In the data rows, 128 means zero.
Here are some points:
[107 117 143 158 154 171  96 105 112 155 100  77]
[189 182  81  89  73 130 168 171 166  63  70 112]
[123 158 162 156 157 156 112 121 102 157 137 110]
[136 150 148  98  83  92 171 173 172 100 139 117]
[152 143 106 133 157 110 148  84 153 168 120 162]
[ 54  64  81 101 107 153 200 213 184 153 167 141]
[118 138  95 112 119 186 145 132 130  46 126 150]
[164 119 121  81 117 105 109 123  97 134 142 205]
[ 93 109 150 117  87 116 132 107  87 119 182  87]
[136 109 150 127 143 191  87  46 140 168 129 135]
[ 53 144 168 146 129  91   0 144 131 200 226 192]
[192 159  90  89 161 134 181  72 153 136  95 108]
[151  81  44  99  91  94 125 203 137 158 210 213]
[103 156 131 141 115 109  98  95 125 178 158 117]
[122  84 140 151 157 117 200 170  88 167 171 120]
[ 80 147 169 204 153  60  42  91 125 249 116 105]
[141 140 129 115 153 202 146  94  90  50  88 121]
[130 163 160 121  89 173 164 151 119  65  79 121]
Then 12 other points, each followed by its number:
[168 115 131 105 154 161 135 109 123 150 121 145] 0
[147 150  67  91 158  96 102 150 200 157  93  88] 1
[172  88 136 152 125  68 159 189  61 146 188 174] 2
[147 126 161 127  94 136 107  67  59 147 132 142] 3
[149 185 156 112 121 100 147 176 155  92 100  95] 4
[ 63  89 158 140 110  79  91  89  62 161 194  88] 5
[150 136  93  77  66  98 172 128 150  70  80  93] 6
[121 155  66 127 158 159 183 143 123  47  84 128] 7
[166 148  77 133 150 108 113 171 201 157  93  90] 8
[138  97 107 114 167 187 136 109 101 130 133 154] 9
[ 66  98 190 212 176  98  54 126 183 137  99  87] 10
[127 123  68 120 143 157 148 163 115  62  82 139] 11
Which of these numbered points is nearest to each point below, looking only along the 4 directions in which the first points spread most? Its number follows each.
[111 133  62 109 144 182 164 149 113  55 107 130] > 11
[171 181 103  68 126  82 137 130 197 195  82  94] > 1
[132 102  32  72 114  93  86 232 149 171 209 220] > 2
[197 127 128  80 134 155 208 122  65 111 116 166] > 6
[179 169 118  83  91 108 142 106 173 207  86  72] > 1
[ 72  83 190 236 172  93  88 127 184 139 119  93] > 10
[203 104 110  33 173 140 196 148 155  49  53 141] > 6
[111 129 100 134 212 170  89 105 147 115  66  94] > 0
[145 177 174 169  90  89  34  54  37 133 136 238] > 3
[ 90 162 239 206 175 160 152 160  67  82  73 101] > 10
[ 56  53 171 133  90  74 100  92  86 149 182  75] > 5
